One turn or mirror swaps these rows in pairs. Which row does each one swap with?
The rows were stretched afterwards, more along some directions than others.
Getof: [ 1.12  1.64 -1.88 -2.49  3.39 -0.33  0.99 -0.03 -4.09  1.88  0.00 -2.38
 -3.92 -1.69 -3.94 -1.72  1.23  0.45 -0.75]
tasip: [ 1.07  0.99 -0.11 -0.98  1.52 -1.67 -0.84  0.51 -2.82  0.04 -0.46 -0.15
 -1.53 -2.28 -2.34 -0.42 -1.30 -0.44  2.15]
zivo: [-1.13  0.75  0.99 -0.57  2.93  1.77 -1.17 -2.15 -2.28 -0.33  0.19 -0.32
 -2.67 -2.51 -3.10 -2.29 -0.87  1.16  0.27]
novul: [-1.49  2.15  0.14 -0.37  1.51 -0.65 -1.32 -1.66 -3.23  0.34 -0.46  0.50
 -1.32 -1.97 -3.21 -1.79 -0.89  0.58  3.56]
rom: [ 1.71  2.15  0.67 -1.96  1.98  0.65 -2.93  0.70 -1.43  0.88 -1.83  0.00
 -1.32 -3.14 -2.00 -1.74 -0.36  1.55  0.10]
kogo: [ 0.30  2.41  1.41 -1.27  1.49  0.55 -3.00 -2.06 -1.85 -0.36 -0.38  0.93
 -0.58  0.21 -0.26 -1.79  0.37 -2.17 -0.88]
dilap: [-1.51  1.86  0.82  0.80 -0.40  1.77 -1.18 -2.48 -1.74 -0.13 -0.68  0.92
 -0.18  0.53  0.32 -2.35 -1.86  2.40  0.51]
piri: [ 0.88  0.64 -1.42 -2.23  1.65 -2.21 -0.39 -1.01 -3.50  0.53 -0.97 -0.70
 -1.49  0.52 -2.29 -1.88 -0.28  1.97  0.45]
sib: [ 0.78 -0.46  0.13 -0.70  1.54 -1.01  1.23 -2.03 -1.67  1.31  2.06 -2.26
 -4.08  1.41 -1.28 -1.70  0.03  0.10 -0.47]
vede: [ 2.06  0.50 -0.87 -2.37  1.84  0.33  1.62 -0.49 -1.78  1.67  3.42 -1.54
 -3.53  0.05 -0.12 -0.75 -0.02 -0.30 -1.80]
sak: [ 0.45  2.69 -1.33 -2.20  2.45 -0.10 -0.07  0.05 -4.02  0.39 -1.98 -2.92
 -3.16 -1.33 -4.48 -1.42 -0.34  0.49  0.38]
gapog: [ 0.17 -0.52 -0.83 -0.93  2.60  1.85 -1.50 -0.48 -0.50  0.48 -1.12 -0.30
 -1.79 -1.78 -1.04 -1.92 -0.09  1.11 -3.09]
pilo: [ 1.25  1.35  2.12 -2.24  3.70  2.00 -1.69 -1.49 -1.69  0.67 -1.00  0.32
 -3.29 -1.07 -1.50 -1.63  1.19 -1.07 -1.05]
bizo: [ 1.29 -0.79  1.58 -0.15  1.62  0.57 -1.73  0.74  0.58  0.55 -0.32 -0.12
 -1.24 -2.00  0.73 -3.23 -0.68 -0.31 -0.90]
Piru: [ 0.04  0.73 -0.49 -1.40  1.41  0.55 -0.50  1.50 -0.88  0.73 -1.42 -1.17
 -0.79 -2.50 -0.65 -0.74  0.07  1.92  1.15]
vezi: [-0.13  1.58  1.36 -0.92  3.02  1.83 -1.64 -3.61 -2.46  0.72  0.38  1.44
 -2.45  1.26 -0.02 -2.33 -0.46 -0.11 -0.58]
Vup: [ 1.52  0.70  0.06 -1.41  2.59  0.36 -1.08 -0.18 -0.20  1.98 -0.37 -0.96
 -1.96  1.57 -0.12 -1.83  1.19  1.49 -1.89]
Rudop: [ 0.22  0.14  1.20  0.02  1.54  0.35 -0.83 -0.18 -1.26  1.05  0.84  1.08
 -1.05 -4.05 -0.58 -2.07  0.53  0.71  0.14]
bofos: [ 0.66 -1.13  0.42 -1.41  2.53 -1.33  0.96  0.34 -1.01  1.73 -1.83  0.38
 -1.41 -0.77 -1.15 -1.20 -0.16  0.70  0.27]
gaso: [ 0.23  0.70 -0.64 -1.32  2.48  2.03  0.70 -2.55 -2.41  0.99  1.09 -0.02
 -3.36  0.37  0.33 -1.18 -0.10 -0.52  0.62]
Tarog: [ 0.87  1.19  0.00 -0.85  2.52 -1.63 -1.40  0.37 -0.79  2.04 -2.24 -1.03
 -0.68 -0.14 -1.08 -1.88  2.07 -0.57 -0.72]
Nada: [ 1.46  1.27  1.17 -0.91  2.80  0.71 -1.74 -2.76 -1.50  0.01 -0.04  0.63
 -2.62 -0.60 -3.01 -1.45 -0.93  2.00 -0.14]
Guk: [ 0.06 -1.91  0.32 -0.72  0.64 -0.08 -0.49 -2.67  0.37  0.32  1.64  0.46
 -2.52  0.87 -1.76 -1.37  0.03  1.94 -2.95]
mota: [ 0.19  0.78 -1.13 -2.85  4.51  0.91 -0.41  1.95 -3.06  0.57 -1.12 -2.24
 -2.32 -3.94 -1.93 -1.12  0.69  0.69 -0.01]
ziz: [-2.29  0.21 -0.54 -0.34 -0.38  0.78 -1.15 -1.39 -1.90  0.86  2.13 -0.07
 -1.32  0.58  1.05 -1.52 -1.42  0.94 -0.33]
Tesek: [-0.18 -0.91  2.01  0.75  0.92  0.05 -2.76 -2.68 -0.43 -0.22  0.07  2.20
 -0.40 -0.94  0.34 -2.32 -1.67  0.73  0.44]
zetan: [ 2.17  0.54  0.93 -0.79  1.14 -0.70 -0.37 -0.49 -0.84 -0.33 -0.14 -0.98
 -1.28  0.95 -0.20 -2.47  1.26 -1.63 -1.52]
dibez: [-0.56 -0.52  1.37 -0.39 -0.73  1.43 -1.87 -1.92  0.59 -0.72  0.38  1.80
 -0.60 -1.01  0.12 -1.07 -1.05  0.44 -0.85]
Vodo: [ 0.23  1.32  1.51 -0.04  1.16  1.96 -1.44 -1.71 -2.19 -0.42  1.68  0.79
 -1.87 -1.78  1.12 -0.73 -0.52  0.48  1.55]
bok: [ 1.40  0.81  0.79 -1.08  3.03  1.37 -2.30  1.32 -1.21 -1.26 -1.89 -0.19
 -0.73 -3.47 -2.40 -2.76 -0.32  1.55 -0.88]
dakim: [-0.15  1.20  1.91 -1.67  2.08  2.29 -2.49 -0.74 -0.68  1.48  3.11  1.28
 -1.42 -0.83  1.56 -2.42  0.84 -1.73 -1.97]
kili: [ 0.05  2.01  0.51 -1.24  2.28  0.82 -3.41 -1.30 -2.50 -0.95 -0.57  1.82
  0.27 -1.34 -1.54 -1.74  0.04  1.35  0.35]
Zum: [ 1.80  2.11 -0.38 -1.85  3.63 -0.33  0.65 -1.41 -2.65  1.52 -0.94 -2.06
 -2.96  1.31 -1.84 -1.55  0.85 -1.58 -0.01]
Vut: [ 0.01  1.57  0.44 -0.29  0.96 -1.89 -0.94 -2.14 -1.24  1.45  0.59  1.44
 -0.52  1.14 -0.99 -0.05 -0.18  0.61  1.21]
buku: [-0.02  1.64  2.03 -0.75  0.86  0.97 -2.25 -1.71 -1.18  0.13  2.91  1.54
 -1.39 -2.33 -1.45 -1.70 -1.00  1.07 -0.16]
firid: [ 0.48  0.26 -1.04 -0.17  1.48 -1.79  0.42 -1.01 -2.50  0.79 -0.55 -1.50
 -1.17 -0.61 -0.86 -1.25 -0.65  1.97  2.02]
livin: [ 0.35  0.01  0.45 -0.92  0.17 -0.36 -1.79 -2.04 -0.66 -0.56 -0.50  1.91
 -0.02  0.99  0.41 -2.13  0.01 -0.40 -1.13]
Voper: [ 0.59  0.24  0.38 -2.13  2.81 -0.08 -0.91 -1.53 -1.27  1.51  0.41  1.90
 -1.26 -0.39 -0.16  0.25  1.01  1.30  0.21]
mimur: [-0.03 -0.12  1.92 -1.01  1.32  0.65 -2.89 -2.54 -1.46  0.27  0.54  1.99
 -1.13  0.85  1.28 -3.10 -0.01  0.77 -0.71]
moko: [-0.32  1.32 -1.28 -1.67  3.25 -2.03  1.23 -1.13 -4.26  1.64 -0.49 -1.85
 -2.91  0.11 -3.17 -1.47 -0.03  0.68  1.49]
vuso: [-1.30 -1.46 -0.39 -0.37  1.69  2.26  0.56 -1.32 -0.75  1.38  3.14  0.01
 -2.95 -0.46  1.73 -0.64 -1.04  1.74 -1.19]
vukot: [ 2.17  2.32 -1.29 -0.77  1.28 -0.23 -0.88  0.92 -2.22  1.42 -1.20 -0.38
 -0.68 -1.11 -0.74 -2.30 -0.90 -0.96 -0.81]
rela: [ 0.71  1.53 -2.18 -2.94  2.23  0.26  0.85 -0.51 -2.98  0.88  2.39 -1.18
 -2.27 -1.58 -2.50 -0.41  0.34  0.90 -1.22]
sog: [ 1.34  1.00 -0.14 -0.02  0.13 -1.21 -0.40 -1.73 -1.18 -0.91 -0.50 -0.29
 -0.65 -1.85 -2.64 -1.54 -0.87  2.12  0.60]
mip: [ 0.52 -0.75 -0.47 -1.80  2.35 -0.02 -0.04  0.06 -1.98  1.02  1.52 -0.93
 -1.97  0.91  1.51 -1.84  1.44 -1.53 -1.28]
roko: [-0.49  0.48 -0.41 -1.31  2.24  0.39 -1.56  1.41 -1.68  0.34 -1.62 -0.40
 -0.29 -2.22 -0.04 -2.52  0.35  1.92  0.72]
rumul: [ 0.83 -0.57  0.13 -1.40 -0.36 -0.27 -0.24 -1.49 -1.01  0.59  1.41 -0.69
 -2.82 -1.27 -1.11 -1.25 -0.26  0.35 -1.42]
logi: [ 1.71  2.63  1.07 -1.78  3.17  1.53 -2.56 -1.43 -2.29  1.63 -0.51  0.86
 -2.62  0.07 -1.41 -2.93  1.02 -1.74 -1.92]

Nada pairs with sib
rela pairs with dakim
Piru pairs with dibez
Rudop pairs with vukot
vuso pairs with Vut
zetan pairs with bok
vezi pairs with moko
Getof pairs with logi
sog pairs with bizo

